In the data rows, the value 128 means zero.
Here are some points, one per row:
[138  42 120  97 127 189 156 118 140  94 119  22  81  95 198 145 123  63
 119  74 122 193 158  95 121 111 115 142 119 119 162  84  90 114  13 121
 174 131 174 155 143 155 119 190  90 169 144 139  55 146 130  80]
[109 133  82 120 167 120 120 144 186  86 155 155 156  94 132 146 104 129
 113 184 144 167 103 218 118 183  81 122 143 117 151 136 143 107 174 122
 153 128 160 120  53 171 152 126 138  95 156  64 118 148 123 117]
[162 125 154 155  81  73 107 149 128 102 122 151  92  76 120 145 104 180
  75 154 135 159 108  79 113 156 129 169 137 144 117  98 109 154 193 134
 107 204  94 131  72  90  92  90 131 139 160 184 180 125 158 130]
[179 159 156 104 103 100 136 151  83  94 141 158 185 185 173 134 113 165
 190  95 138  86 148 137 157  63 120 115 201 109  85 113 130  39 192 147
 112 111 111 123 147 111 102 108 140 135 130 123 135 128 129 141]
[113 152 148  93 122 119 138 141 121 166 152 104 170 158 111  92  95 142
  98 177 125 143 112 101 138 119 140 130 184 151 123 150 104  56 105 148
  91 155 145 111  95 138 133 123 151 108 122 181 106 116  83 127]
[ 84 152 104 164  93 158 160 126  81 128  76 155 109  69 169 138 173 104
 178 110 124 123 163  89  68 174 143 153  94 119 118 126 150 136 100 127
 130 148 135 120 207 155 166 179 135 128 126  98 167 125 167 105]
[115 130 160 114 145 195  90 127 117 173 213 118 105 155 107  93 111  81
 125  73 109 146 147 196 144 107 123 157 117 130 114 110 179 101 165 110
  97  81 112 150 155 159 189 133 255 140  97 244 161 160  85 136]
[ 93  64 136 114 127 145 110 117 119 165 167 144 189  98  71 132 171 144
 139 139 171 189 169 117 124 127 109 132 149 155 232 108  81 134 110 130
 184 164 151 163 148 148 145  90  91 121  85 154 116 161 116 119]
[173 143 111 132 125  84 137  81  65  96  92 125 123  82 104 148  92 164
 151 100 109  50  91 197 180 141 166 111 143 117  92 197 121  79 151  88
 108 133  91  92 127 101 115  90 107 102 117  89  83 108 179 174]
[187  58  56 182 144 117 107 159 117  96  26 119 144 248  96 163  66 155
 193 158  62  53 121 117  93 184 180  86  72 172  78  65 203 119 168 117
 120 131 127 179 126 158 148 146  73  95 171  95 140 101 107 169]
[161  93  79 114 125 127  80 158  81 157 118 142 155 125 150 132 134  85
 107 242 163 136 152 110 149 146 116 108 106 114 149 116 115 165 138 154
 117 117 146 130 125 132 168 153 123 140 109 135 106 124 126 178]
[ 93  73 147 156  70 155 127 145 138 132  85 105 175 190 155  88 146 135
  90  84 171 131 153 185 139  87 114 145 178 143 190 120 103 172 137  89
 157 102 164 155 196 144 146 170  94  87 124 163  61 197 118 116]
[ 93 216 159  97 120 146  85 109 131 180 176 196 166 127 139  92 129 195
 141  93 162 162 143  41 109  87 131 113 180 149 146 140 117 134 177 113
 132  78 119 123  88 158 191  89 161 111 166 151 101 120 113 144]
[ 75 171 134 104 150 141  59 115 131 167 136 184  94  65  88 162 138  84
 118 104  87  86  89 198 144 121  97 106 125 136 131 141 179  71 168  70
 140 122 131  87  84 110 121  92 156 122  70  70 120 109 121 115]
[172  99 169 141 137 177 146 157 106 108 116  71  98 182 126 154  78 116
 102 228 136 147 154 103 104 164 190 148  99 100  72 143 150  82  83 145
 104 120 147 119 136  65 118 119 141 147 159 156 193 110 150 105]
[123 145 106 160 108 150 154 109 130 157  73 169  69  88 147 120 129 144
 181 130 126  82 137 182 144 135 112 168  86  86  57 204 135 150  89  69
 114 118 177 132 182  98  47  97 100 154 148  93 177  70 168 163]
[ 78 126  93 134 134 143 120 114 159 119 187 146 103  63 118 175 156 116
 205 137  96 123 169 196 143  87 110 114 106 138 112 125 141  73 120  95
 118 124  90 139 100 133 116 156  93 198 123 106 111 110  95 108]
[113 137 104 174 128 176 123 118  87 117  75 126  92 112  94 176 104 109
 118 125 150  75  91 114 191 128 147  85 115 154  99 151 111 144  29 159
 102 119 176 121 129  80 128 176 127 161 174  99  88  88 110 114]
[113 135 122 152 117 100 138 105 162 117 124 155  86 101  92 125 155 169
  90 190 129 108 117  69 106 179  53  76  96  97 125 177 122 169  70 133
 119 181 116 135 119  87 137  90 125 104 137 118 119 157 151 123]
[ 72 214 181 120 164 176 136 120 122 146 148 155  54 105 111  96 162 149
 111 115 118 156  77  99 177  97  89 161 184 100 138 109  96 124  39 172
 159 138  97  59 133 104 129  95 208 185 149 169 105 109 142 133]
[104 168  73 175 132 136 115  57 142  79 114 161 102 112 119 101 135 104
  99 159 129 129 119 106  96 111 109 109  83  98 104 124 179 166 136 135
 138 126 117 128 107 134 118 150 107 150 112 111 171 179 146 105]
[166  94 166 146 116 152 122 123 132 101 144 198 207 127 191  75 178 137
 136  77 162 138 189  65 105 109 115 146 123 161 171 125 115 160 223  83
 133 132 138 128 184 211 109 142  97 117 130 111  87 157 130 157]
[178 115 145 169 100  83 134 134 120 145 174  72 135 207 180  73 127 123
 236  82 160 159  98  66 122 132 146 133 200 139 129 134  87  94 164 146
  96  75 160  92 104  96 101 154 156 143 162 146 163 141 114 110]
[149 103 162 123 134 101 167 122 141 123 173  95 124 115 128 108 135 167
  91  85 143 151 108  89 123  47  55 204 176 119 166  90 146 177  93 158
 133 127  68 118 133 112 136  70 156 121 147 189  95 111 120  80]
[109  81 103 139 162 179 146 115 145 119  95  92 118 141 124 121 133 119
 135 130 105  79 127 152  92 165 209 102 106 150 122 161 143 134 150 156
 136 148 121 141 118 137 132 158 156  93 113  79 136 178  93 138]
[194 124  86 141 141 110 105 105 164  91  60 138  51 124 145 161 139  98
  92 149 114 130 165 164 101 169 135  71  66 112 125 125  66 213  60 114
 112 164 123 105 145  57 119 207 102 100 100 170 157 119 181 133]
[103 137 103  65 116 103 134 139 152 146 142 185 155 146 122 125 128 108
 136 159 124 102 152 113 127 140 138  84 155 145 144 122 132 115  96 112
  83 111 103 153 154 155 123 111  86  94 156  89 132 157 108 138]
[128 154 165 130 108 120 115 117 193 137 117  99 152 144 178 134 137 151
 121  92 102 170 143  86 181 134 159 178 143 124 124  82 105 136  93 139
 138 122 118 151 130  91 117 134 168 101 112 176  98  99 160  81]
[106 149 153 135 181  32 109 147 116 102 147 120 158 125  89 117  65 116
 121 162 165  96  94 127 112 152 130 163  91 116 118 119 162 127 162 114
 157 155 117 144 140 158 122 127  96 127  82  83 169 153  72 153]
[158 126 163 126 109  89 113  74 104 172 157 149 149 104 128 174 116 114
 116 107 110 132  94 145 151 150  86 113 143 153 110 123  88 114 116 132
 123 151 136 119 119  85 143 130  84 103 117  63 101  74 134 178]
[ 85 132 124 116 161 167 118 143  94 157 166  82  92 126 108  59 195 119
 106 119 149  46  94 113 123 168 179 133  89 135 109 184 176 147  85 159
 156 133 146 129 156 116 110 140 173 129 125 119 100 129 129 136]
[111 191 124 116 140 154 137 114 178  95 117  88 130 140 132 139 103 110
 118  88 111 143 108 186  92 100 121 176 118 109 107  90 147  65 174 100
 102  88  67 143 129 116 154 118 202 166 105 152 169  47  94  88]
[158 142 174  90  88  88 175 139 133 187 153 129 173 159  85 124 100 164
  97 176  97 101  90 122 165 150 119 136 219 156 172 178 158 197 134 212
 121 144 114  74  80 160 145  42 132 116 135 165 151 126 144 158]
[ 95 151 121 114 128 132 155 147 115 199 141 175 172 131 114 108 108 125
 129 106 137 139 186 157 174 142 122  78 144  80 166 119 113 151 195 155
 145  69 151 135 162 169  96 126 112 133 124 108  91 105 112 117]
[224  50 173 117 129  49 110 128 156  66  71  49 175 207 137 176 105 156
 121 128 139  96 122  81  69 125 203  95 129 185  51  74  69 103 188 118
 116 141 106 160 102 139 103  99  85  93 139 142 190  87 149 135]
[128 120 100 175 153  71 135 133  75 125  72 130 142 167 122 144 143 102
 103 108 134 140 131 112 138 151 129 115 102 132 123 160 130 115  93 152
 122 164 141 143 114 133 148 109  80 150 125 133 138 151 176 123]
[ 97 115 128 117 131 171 130 151 146 115  80 118  79 111 105  74 153  88
 133 122 172 205 133 128 109  95 132 156  54 105 145 194 124 167  71 136
 171 136 124 135 128 153  80 166 135 157 123 134 122 152 150 116]
[133 132 123 108 138  84 162 121 145 135 155 117 141 100 116 183 136 178
 155 153 112  68 131 185 154 112 125 141 136 128 171 115 149 103 116 156
 130  68 131 138 125 142 113 111  70 124 107 102 160 131 118 164]
[147 212 103 133 134 156 132 166 129 114 169 139 138 107 129 157 134 168
 143 148 100 136 172 114 122  95 100 139 183  84 134  97 131 175 184  97
  94 118 121  86  98  92 191 117 162  91 140 144 153 113 157 123]
[ 92 109 132  95 144 131 161 146 123 131 141 109 127 109 117 146 130 119
 143  98 109  91  65 143 132 111 168 113 107 120  74 136 177 119  72 109
 167 107 128 136 140 107  77 129 138 191 112  73 111 136 111 185]
[138  75 107  92 117 150 145 165 139 110 157 105  83 128 177  95 163  53
  71  90  95 255 125 153  98  93 103 121  49 153 195  79  73 146 222 123
 133 161 153 145 115 186 148 198 106 112 112 128 109 190  81  34]
Along one direction, these points spread out more than along any other. Take the direction at right angles to it along which they spread out most. Go by this last direction. Where along it does each point below lie, from 0 to 99? The average is 50, and the first point in the table lies past the average. One standard deviation of the points above along it is 16.
[ 72 214 181 120 164 176 136 120 122 146 148 155  54 105 111  96 162 149
 111 115 118 156  77  99 177  97  89 161 184 100 138 109  96 124  39 172
 159 138  97  59 133 104 129  95 208 185 149 169 105 109 142 133] 49
[ 97 115 128 117 131 171 130 151 146 115  80 118  79 111 105  74 153  88
 133 122 172 205 133 128 109  95 132 156  54 105 145 194 124 167  71 136
 171 136 124 135 128 153  80 166 135 157 123 134 122 152 150 116] 82
[115 130 160 114 145 195  90 127 117 173 213 118 105 155 107  93 111  81
 125  73 109 146 147 196 144 107 123 157 117 130 114 110 179 101 165 110
  97  81 112 150 155 159 189 133 255 140  97 244 161 160  85 136] 47
[113 135 122 152 117 100 138 105 162 117 124 155  86 101  92 125 155 169
  90 190 129 108 117  69 106 179  53  76  96  97 125 177 122 169  70 133
 119 181 116 135 119  87 137  90 125 104 137 118 119 157 151 123] 56
[106 149 153 135 181  32 109 147 116 102 147 120 158 125  89 117  65 116
 121 162 165  96  94 127 112 152 130 163  91 116 118 119 162 127 162 114
 157 155 117 144 140 158 122 127  96 127  82  83 169 153  72 153] 41
[ 85 132 124 116 161 167 118 143  94 157 166  82  92 126 108  59 195 119
 106 119 149  46  94 113 123 168 179 133  89 135 109 184 176 147  85 159
 156 133 146 129 156 116 110 140 173 129 125 119 100 129 129 136] 61
[113 152 148  93 122 119 138 141 121 166 152 104 170 158 111  92  95 142
  98 177 125 143 112 101 138 119 140 130 184 151 123 150 104  56 105 148
  91 155 145 111  95 138 133 123 151 108 122 181 106 116  83 127] 35
[ 93  73 147 156  70 155 127 145 138 132  85 105 175 190 155  88 146 135
  90  84 171 131 153 185 139  87 114 145 178 143 190 120 103 172 137  89
 157 102 164 155 196 144 146 170  94  87 124 163  61 197 118 116] 64
[113 137 104 174 128 176 123 118  87 117  75 126  92 112  94 176 104 109
 118 125 150  75  91 114 191 128 147  85 115 154  99 151 111 144  29 159
 102 119 176 121 129  80 128 176 127 161 174  99  88  88 110 114] 63
[187  58  56 182 144 117 107 159 117  96  26 119 144 248  96 163  66 155
 193 158  62  53 121 117  93 184 180  86  72 172  78  65 203 119 168 117
 120 131 127 179 126 158 148 146  73  95 171  95 140 101 107 169] 42
[162 125 154 155  81  73 107 149 128 102 122 151  92  76 120 145 104 180
  75 154 135 159 108  79 113 156 129 169 137 144 117  98 109 154 193 134
 107 204  94 131  72  90  92  90 131 139 160 184 180 125 158 130] 37
